Each run below is a few steps of one of 3 hidden systems, one row a step.
In the rows, zero is written as 128.
run 1, Dop, 8 rows:
[[119 112 136 123 124 160 138  97 108 167 143  55 118 153 169 160 117  89
  155 141 180  96 146 144 140 196 141 147]
 [109 111 107 121  92 139 139 113  94 172 134  54 116 124 193 153  81 105
  145 129 167 102 162 125 116 208 130 130]
 [106 127  94 125  82 124 142 143 104 159 125  90 107  92 198 148  55 136
  131 102 133 118 161 104 105 193 107 103]
 [108 133  96 128  83 110 148 156 120 134 116 138 106  88 184 136  60 157
  120  88 100 134 157  94 103 148  82  98]
 [117 143 119 136  99 115 156 168 133 110 109 187 105 109 157 130  91 170
  118  90  67 153 142  91 117  95  76  98]
 [124 148 145 133 124 132 165 151 151  99 114 198 115 137 126 116 138 162
  123  95  59 159 129  99 142  64  79 112]
 [128 147 171 136 153 151 167 130 161 104 123 191 124 172 103 110 175 137
  130 120  78 151 119 126 161  56 100 129]
 [136 139 187 130 169 168 156 106 147 122 137 154 130 194  96 121 196 115
  143 136 113 131 117 146 164  76 119 152]]
run 2, fafo (8 x 28):
[[106 125 117 125  92 145 158 121 103 168 135  71 106 130 209 160  72 110
  142 114 154 109 166 123 118 200 114 122]
 [108 121  97 130  83 120 143 138 106 153 124  91 107  97 197 151  59 139
  132 102 138 117 161  98 105 184 107 107]
 [116 117  76 124  82  92 113 151 105 136 116 114 122  58 161 142  61 152
  117 108 121 134 148  98  93 167 122 100]
 [143 119  76 126  98  82  71 155 112 124 108 130 138  47 127 126  75 154
  103 127 126 129 122 105  95 150 147 106]
 [153 113  80 125 126  77  51 138 116 117 116 131 157  60  86 117 106 143
  104 144 147 139 106 121  95 136 174 120]
 [158 108 104 123 145  95  55 122 114 121 127 111 168  86  71 121 138 122
  118 162 166 122  99 141 113 138 186 137]
 [148 110 127 125 155 121  74  99 113 132 135  85 161 119  81 124 154 102
  130 168 181 109 109 156 127 151 187 148]
 [140 110 141 121 150 147 102  88 107 152 145  67 143 140 117 137 148  86
  145 163 191  98 126 160 134 174 176 156]]
run 3, nir:
[[148 140 156 134 152 122 126 140 159  91 117 204 141 142  75 101 175 147
  118 129  76 158 104 127 148  50 120 125]
 [151 135 166 128 173 137 113 120 152 100 130 166 143 160  55 106 194 124
  124 147 115 143  99 149 155  67 149 149]
 [157 120 155 127 175 140  96 101 130 117 140 125 154 153  61 112 190 104
  133 162 157 116 100 159 146 107 171 154]
 [146 106 130 122 157 129  77  97 112 133 139  84 153 127  87 127 158  95
  136 169 183 105 106 162 131 146 186 152]
 [146  99 103 119 131 115  69 108  96 145 132  66 149  95 114 135 114 104
  123 161 191 102 118 148 113 176 187 137]
 [132 105  79 117 105  92  76 127  98 148 129  78 142  65 138 140  78 124
  116 141 171 108 125 127  94 188 163 120]
 [125 121  74 129  96  85  93 148 105 134 113 118 132  54 147 132  63 152
  115 113 135 124 136 102  91 167 136 101]
 [126 130  81 129  91  88 109 167 125 118 107 166 124  70 149 127  71 172
  107 104  92 143 133  93  94 120 108 100]]
run 4, fafo:
[[112 152 140 130 104 149 182 152 150 117 112 176  99 141 170 131 108 155
  128  86  62 149 148  95 133  98  66 107]
 [120 149 128 134 106 121 152 162 149 102 110 199 116 121 133 115 118 166
  118  96  61 156 137  97 133  82  80 109]
 [136 140 125 133 127 107 126 160 150  91 114 206 140 112  97  99 130 173
  114 105  63 168 113 104 121  63 105 111]
 [147 138 141 137 147 112 114 142 149  87 113 196 140 118  71  98 167 155
  114 128  83 163  96 123 133  51 130 122]
 [152 139 155 130 166 131 115 122 150  95 125 183 147 152  57 101 190 134
  125 144 103 149  98 144 147  52 140 138]
 [144 137 173 127 169 153 137 108 152 107 135 157 137 177  71 109 200 113
  132 143 116 139 108 148 161  72 130 152]
 [129 139 186 130 164 173 163 105 142 125 142 143 124 196 108 124 192 104
  144 134 123 133 123 144 170  91 120 152]
 [114 143 182 123 147 180 191 112 143 130 137 133 109 203 149 135 161 112
  154 119 107 124 139 140 168 108  92 139]]
run 5, Dop:
[[119 148 178 130 144 173 190 124 155 116 127 167 108 197 136 134 166 124
  152 108  87 137 133 127 168  84  83 132]
 [122 140 188 128 156 183 189 102 146 134 141 132 111 204 140 137 167 104
  154 126 121 120 139 136 166 107 101 148]
 [115 129 178 124 144 189 180  96 133 153 145  90 113 195 157 142 153  97
  159 131 144 112 147 145 162 143 112 148]
 [112 128 159 125 122 172 174  97 117 168 143  75 104 180 181 159 127  89
  159 124 161 105 154 150 154 177 112 145]
 [102 126 138 124 110 164 173 112 109 170 137  68 102 156 199 159  97 104
  151 113 153 102 166 131 135 194 111 133]
 [101 133 118 123  92 146 177 129 111 162 131  85  95 132 211 163  72 121
  145  97 127 114 169 114 125 190  90 116]
 [ 95 135 121 131  80 136 175 141 118 152 122 119  93 125 208 147  69 140
  133  90 102 124 165 100 119 164  75 107]
 [100 145 128 129  93 137 183 147 134 125 112 160  98 133 189 139  91 151
  131  87  77 139 162  93 123 127  65 105]]
run 6, nir (8 x 28):
[[112 125  86 128  80 106 127 150 110 142 115 117 112  80 186 142  54 148
  119 105 119 125 153  95  94 173 106 103]
 [111 135 104 133  85 108 144 160 128 124 114 161 108  91 170 133  74 169
  112  92  80 143 143  88 110 125  84  94]
 [121 152 133 138 110 124 164 159 151 105 116 194 114 126 139 119 113 167
  125  99  57 153 134  93 126  81  74 103]
 [122 149 157 135 137 143 172 143 157  95 124 190 113 159 115 111 160 153
  125 111  66 156 123 117 149  54  87 118]
 [139 145 179 129 161 155 158 116 158  99 129 168 128 185  89 114 187 126
  140 131 100 147 113 141 165  62 113 145]
 [140 131 174 126 170 163 136  97 140 125 136 124 131 181  88 127 192  95
  138 150 145 122 110 157 159  98 151 155]
 [141 113 157 121 164 156 114  90 120 142 141  80 139 163 106 134 167  83
  147 161 180 101 119 161 148 148 163 161]
 [136 106 128 120 135 140 103  95 103 156 144  52 142 126 136 150 129  91
  139 157 195  93 129 151 128 183 175 151]]

Which system made each run below?
run 7:
[[105 126 100 122  88 128 151 137 101 160 121  88 109 105 202 154  54 132
  131 103 129 120 160 102 105 188 101 104]
 [116 122  77 129  81 100 120 157 103 145 118 118 118  66 176 139  55 155
  121 108 120 130 150  96 101 174 113  99]
 [134 120  72 127  94  79  87 156 113 123 114 130 137  54 129 123  70 156
  113 120 114 133 124 103  91 142 140  97]
 [152 114  77 122 121  77  61 143 115 115 115 134 151  60  89 115 108 150
  100 143 137 131 112 116  97 127 168 115]]
 | fafo
run 8, 4 rows:
[[126 114 133 119 130 152 114  91 102 165 142  50 125 141 154 155 114  83
  148 147 190  94 143 147 130 196 153 139]
 [114 112  99 121 101 131 122 115  96 166 135  56 117 111 180 153  79 110
  135 128 175 101 155 127 113 209 138 128]
 [109 121  87 127  79 111 124 140  95 154 114  92 114  84 187 155  52 145
  128 109 139 119 154 101 103 191 118 106]
 [110 136  88 131  82 101 136 158 122 132 112 140 107  79 176 133  61 167
  123  92  98 138 152  93 106 148  93  96]]
 | Dop
run 9 (4 x 28):
[[134 139 190 125 165 174 167 103 150 119 139 147 123 196 111 121 187 106
  149 131 115 136 117 145 166  95 116 149]
 [129 130 181 123 158 181 161  87 131 137 142 101 123 197 128 139 174  94
  155 142 148 110 125 153 165 129 128 155]
 [119 120 157 120 140 171 150  91 114 162 145  62 121 178 155 149 140  82
  154 144 177 102 146 158 150 173 141 154]
 [112 119 126 120 113 155 146 105 106 169 140  49 113 151 185 158 105  99
  144 131 172 104 161 137 129 204 129 134]]
 | Dop
run 10:
[[155 114  92 132 138  82  57 144 125  98 117 155 163  79  65 103 133 146
  105 149 134 138  97 123 102 104 172 122]
 [163 117 119 126 157 106  59 116 119 108 123 133 166 107  53 112 161 119
  114 163 162 125  92 146 124 107 188 137]
 [153 110 148 122 166 131  87  93 120 127 138 100 155 142  79 123 173  98
  132 171 178 111 106 160 142 128 177 153]
 [135 118 162 121 154 161 128  82 117 144 143  73 135 167 118 139 172  86
  147 156 178  99 125 163 149 156 163 156]]
 | fafo
run 11:
[[149 125 172 123 173 159 121  89 129 129 142 114 143 172  93 132 191  91
  142 153 160 112 112 162 165 120 163 158]
 [124 130 178 121 155 183 165  93 128 145 144  90 119 194 143 143 163  86
  158 137 158 103 131 150 156 145 125 153]
 [104 137 168 128 122 185 195 108 122 158 142  88  96 179 187 159 124 105
  152 116 134 107 162 138 153 161  98 137]
 [ 92 141 143 125  89 163 199 128 116 154 134 109  93 156 209 153  92 130
  143  97 110 122 166 108 133 163  77 117]]
 | fafo
run 12:
[[107 126  89 127  81 115 136 148 107 149 119 101 111  83 192 149  52 143
  121 100 126 119 155 102 101 178 111 100]
 [127 119  81 122  88  87  99 159 107 126 107 129 128  57 151 129  59 156
  111 110 117 131 139 100  91 152 124 100]
 [143 113  71 125 112  73  67 150 116 116 119 137 147  53 105 118  90 157
  110 132 133 135 117 115  96 135 154 113]
 [153 110  91 126 132  81  50 135 116 112 118 130 160  69  75 113 120 139
  111 150 150 127 100 132 102 127 178 126]]
 | fafo
run 13 (4 x 28):
[[104 144 174 125 124 179 204 119 138 137 132 133  92 190 173 145 136 121
  146 100  94 130 155 122 149 119  68 127]
 [102 145 150 133 110 155 199 139 144 129 125 154  88 164 183 142 112 143
  137  86  78 140 151 110 142 112  62 114]
 [113 150 132 134 104 132 175 159 142 119 114 176 103 133 159 128 107 167
  128  91  62 149 145  95 130  96  69 105]
 [124 143 121 134 112 108 145 163 148  99 110 197 122 114 122 111 118 175
  114 104  59 163 126 100 123  74  86 104]]
 | fafo
